A single turn carries every row of the set below to another of its rows. Some are shown first; where does it send the rows asked next?
J67: [-1.75 -0.38  0.27  2.53  1.54  2.43  0.89 -2.84 -0.06 -0.68  0.52 -1.41
 -0.99]
J108: [ 0.46  1.06  0.84  0.66 -1.00  2.37  1.16 -2.99 -2.17  1.90 -1.70  1.35
 -3.14]
J622: [ 1.82  1.36  0.56 -0.21 -0.66  2.95  0.34 -1.28 -1.99 -0.15 -0.14  2.20
 -1.20]
J855: [-0.36  2.33  3.13 -0.06  0.07  0.30  1.77 -1.29  1.23 -0.06 -2.28 -0.22
 -0.91]
J648: [ 2.05  0.34  0.54  3.11 -0.51  0.71  0.67 -1.18 -1.10 -0.85  0.99  0.16
 -3.08]
J53: [-0.01  0.49  3.55  1.17  1.15  0.54  0.46 -1.94 -2.67 -0.89 -0.03  0.03
 -2.82]
J588: [ 1.36  2.48  0.77  0.96  0.91  1.35  0.60 -2.62  0.35 -1.54  0.69 -1.67
 -0.30]
J419: [ 2.25 -0.35  1.50  0.33  1.88 -0.39 -0.18 -1.32 -0.83  1.67 -1.82  1.01
  1.14]
J440: [ 1.01 -0.86 -0.83  0.88  1.42  2.25 -0.26  0.02  1.35  2.45 -1.09  0.56
 -0.88]
J827: [ 0.54  1.07 -1.09  3.12  2.24  3.01  0.57 -0.77 -1.90  0.84 -1.33  0.55
 -1.49]
J637: [ 0.01 -1.61  1.92 -0.22 -0.27 -0.22  3.01 -2.70 -0.30 -0.29  0.18  0.26
 -1.66]
J910: [ 1.04 -1.23  0.98 -1.45  0.87  1.46 -0.92 -1.00  0.30 -0.27 -0.89  0.04
  0.72]
J592: [ 1.42 -0.03  1.39  1.46  1.78 -1.61  0.08 -0.79 -0.57  1.06 -2.70 -0.52
  0.84]
J742: [ 2.61 -1.42  0.76  2.29  1.00  1.50  2.52 -1.42 -1.25  0.71 -0.27  0.81
  0.58]
J898: [-0.44 -0.82  0.77 -0.74  2.40  1.67 -0.09 -2.79 -1.48  0.15 -0.41  2.53
 -1.74]
J62: [ 0.72  1.98  2.12 -1.76 -1.30  1.02  1.34 -1.39 -0.51 -0.44 -2.53  0.14
 -1.36]
J997: [ 0.77  0.38  1.66 -0.04  1.61  1.30 -0.68 -2.55  0.24  2.81 -0.47  1.29
 -2.21]
J682: [ 0.62 -0.40  0.37  0.60 -3.62  0.83  1.34 -1.21 -0.59  0.46 -1.78 -0.09
 -1.09]
J182: [ 0.53  1.06  2.80  0.96  2.49 -0.13 -0.83 -2.20  0.54  2.18 -1.35  0.45
 -1.83]
J15: [ 1.23 -0.54 -0.97  2.13  1.24  0.76  0.84  0.07  1.48  1.61 -2.18 -0.81
 -2.68]
J402: [-1.83  1.21  2.68 -0.35  1.60  0.27 -0.88 -1.63 -0.73  0.04 -1.71 -1.17
 -0.66]
J73: [-0.28 -1.38 -0.35  1.96 -0.99 -1.68  1.77 -0.91 -0.57  0.64 -2.36 -1.03
 -0.46]
J492: [ 0.30  0.82  0.73  2.43 -3.05  1.08  1.36 -1.14 -0.66  0.95 -1.45 -0.67
 -2.32]
J897: [-0.27  1.97 -0.25  1.19  1.90  0.20  1.71 -1.54  0.09  0.70 -4.66  0.32
 -1.48]
J57: [ 0.22 -1.06  1.01  2.32  2.45  1.15  0.75 -1.58  0.74  0.43  1.91 -0.09
 -1.48]
J29: [ 1.72  0.81  2.65  1.00  1.03  0.18  1.62 -1.76 -0.99 -2.11 -0.29 -0.52
  0.69]
J69: [ 0.53  0.45 -2.64  3.22  0.00  0.39  0.71 -1.42  0.02  0.18 -0.64 -0.22
 -1.07]
J319: [-0.42  2.19 -0.67  0.14 -0.55  1.94 -0.75  0.45  0.34 -0.12 -2.10 -1.26
 -2.21]
J749: [-0.39 -0.51 -1.58 -0.89 -1.40  1.53  0.93 -1.49 -0.42  0.21  0.67  0.45
 -1.61]
J58: [ 0.18  2.41 -0.65  0.51  2.38 -1.00  1.33 -1.67 -1.98 -1.65 -0.75 -0.03
 -1.80]
J385: [-0.88  1.20 -0.73 -0.45  1.37  1.68  0.61 -1.38 -1.37  1.75 -3.67  1.06
 -2.00]
J967: [ 2.54 -0.41  1.39  3.02  0.85  1.54  2.89 -0.07 -1.20  1.03 -0.92 -0.87
 -1.28]
J320: [-0.92  1.66 -1.08  1.45  0.99  0.51 -0.56 -1.21 -0.15  0.53 -2.61 -1.08
  1.25]
J421: [ 0.89 -0.86 -1.30 -0.39  0.15  1.28  1.45 -1.91 -2.67 -0.32 -1.78  0.08
  0.84]
J2: [-0.42  0.05  0.46  2.91  0.95  2.85 -0.15  0.22 -2.09 -1.27 -1.73 -0.66
 -0.60]
J630: [-0.95 -0.27  3.05  1.36  0.78  0.15  3.65 -1.79 -0.55  0.73 -0.07 -0.27
 -2.12]
J954: [ 0.17  1.96  2.03  2.47  0.20  1.70  0.88 -3.13 -1.45  2.04 -1.41  1.04
 -3.24]
J434: [-0.03 -2.28 -0.14  0.51 -0.46 -1.52  1.62 -1.58 -0.95  0.76 -2.10  0.33
  0.33]
J16: [-1.85  0.79  0.26 -0.53  0.56 -0.83  1.97 -2.17 -1.46 -1.67 -2.12 -0.77
 -1.83]
J491: [-0.71  0.52 -0.19  0.61  1.13  0.11 -0.88  1.36 -0.29 -1.41 -0.67 -0.44
 -2.37]

J997 goes to J108
J385 goes to J62
Where do these go?
J182 goes to J954
J827 goes to J319
J53 goes to J648
J588 goes to J67
J749 goes to J421
J15 goes to J897

